[72, -65, 36, -84] : satug
[72, 27, -34, 2] : reke
[71, -44, 17, -13] : talob
[72, -44, 4, 28] : ponuv
[72, -65, -34, 2] : tid
[-44, -43, -11, 68] : lipaf
both talob lipaf: 	[-44]
present: [-84, 36, -65]	no
both satug ponuv: 	[72]
start: [72, 27, -34]	reke, 0
which: [72, -65, 36, -84]	satug

[56, 82, 59, 56] -> leb
[-19, 69, 55, 31] -> tad
[-2, 17, 51, 35] -> fudub
[9, 43, 32, 6] -> tid
[64, 69, 55, 31] -> ponuv
[9, 46, 79, 68] -> Fuge
[17, 24, 57, 67] -> Fimo
present: [9, 43, 32]	yes
len: [9, 46, 79]	3
len: [-19, 69, 55]	3

[-44, -19, 4, -5, -7, 14, 8, -6, -4, 12, -12, -16, -3, 13, -21, 21, -1, -1, 6, -2, 13, 14, -2, -3, 17, 43, -8, -26, -1, -18, -6, 25, 15, 13, -56, -32, 17, 11, -22, -17, -8, -5, 0, 37, -27, -5, -2, 6, 66, -23, -24, 7, -9, -7, 8, -49, -9, -15, -19, -4] : talob
[-18, 22, -52, 3, -11, 11, -8, 1, 10, -14, -11, 6, 27, -30, 9, -19, -15, -1, -19, 1, 17, 19, 5, -1, 14, 28, 7, 7, 3, -5, 14, 0, -2, -32, 15, -56, 25, -4, -6, -5, -20, 12, -8, -6, 2, 6, -2, -14, 85, 5, 48, -12, 4, 4, 10, -9, -13, 3, -39, -61] : tid
[-44, -19, 4, -5, -5, 14, 8, -6, -4, 12, -12, -16, -3, 13, -21, 21, -1, -1, 6, -2, 13, 14, -2, -3, 17, 43, -8, -26, -8, -18, -6, 25, 15, 13, -56, -32, 17, 11, -22, -17, -8, -5, 0, 37, -27, -5, -2, -10, 39, 4, -41, 28, 10, 4, 9, -1, -24, 0, 7, 97] : satug
which: [-44, -19, 4, -5, -7, 14, 8, -6, -4, 12, -12, -16, -3, 13, -21, 21, -1, -1, 6, -2, 13, 14, -2, -3, 17, 43, -8, -26, -1, -18, -6, 25, 15, 13, -56, -32, 17, 11, -22, -17, -8, -5, 0, 37, -27, -5, -2, 6, 66, -23, -24, 7, -9, -7, 8, -49, -9, -15, -19, -4]	talob
which: [-44, -19, 4, -5, -5, 14, 8, -6, -4, 12, -12, -16, -3, 13, -21, 21, -1, -1, 6, -2, 13, 14, -2, -3, 17, 43, -8, -26, -8, -18, -6, 25, 15, 13, -56, -32, 17, 11, -22, -17, -8, -5, 0, 37, -27, -5, -2, -10, 39, 4, -41, 28, 10, 4, 9, -1, -24, 0, 7, 97]	satug
len: [-44, -19, 4, -5, -7, 14, 8, -6, -4, 12, -12, -16, -3, 13, -21, 21, -1]	17
which: [-18, 22, -52, 3, -11, 11, -8, 1, 10, -14, -11, 6, 27, -30, 9, -19, -15, -1, -19, 1, 17, 19, 5, -1, 14, 28, 7, 7, 3, -5, 14, 0, -2, -32, 15, -56, 25, -4, -6, -5, -20, 12, -8, -6, 2, 6, -2, -14, 85, 5, 48, -12, 4, 4, 10, -9, -13, 3, -39, -61]	tid

[17, 31, -47, -5, 77, 30, -31, -3, -7, 72] = lipaf
[-3, -2, -43, -24, 38, 18, -54, 0, -19, -1] = fudub
[-2, 82, -43, -24, 38, -2, -27, -2, 9, 81] = tad
[35, 81, -38, -29, 57, 0, 81, -2, 9, 81] = tid
present: [-5, 77, 30]	yes
again tad: 	[-2]
again tid: 	[81]
which: [-3, -2, -43, -24, 38, 18, -54, 0, -19, -1]	fudub
which: [17, 31, -47, -5, 77, 30, -31, -3, -7, 72]	lipaf

[5, -9, -35, 5, 31, -10, -2, 5, 15, -28, 9, 5, 23, -22]  Fuge
[5, -9, -35, -18, 31, -10, -2, -32, 15, -28, 9, -16, -21, -43]  Fimo
[-28, 10, -16, -11, -39, 0, -34, 32, -26, 47, -9, -26, 28, -5]  leb
present: [5, 9, -28, 15, 5]	no
present: [-11, -39]	yes
start: [-28, 9, 5]	Fuge, 9
len: [-28]	1
again Fuge: 	[5]

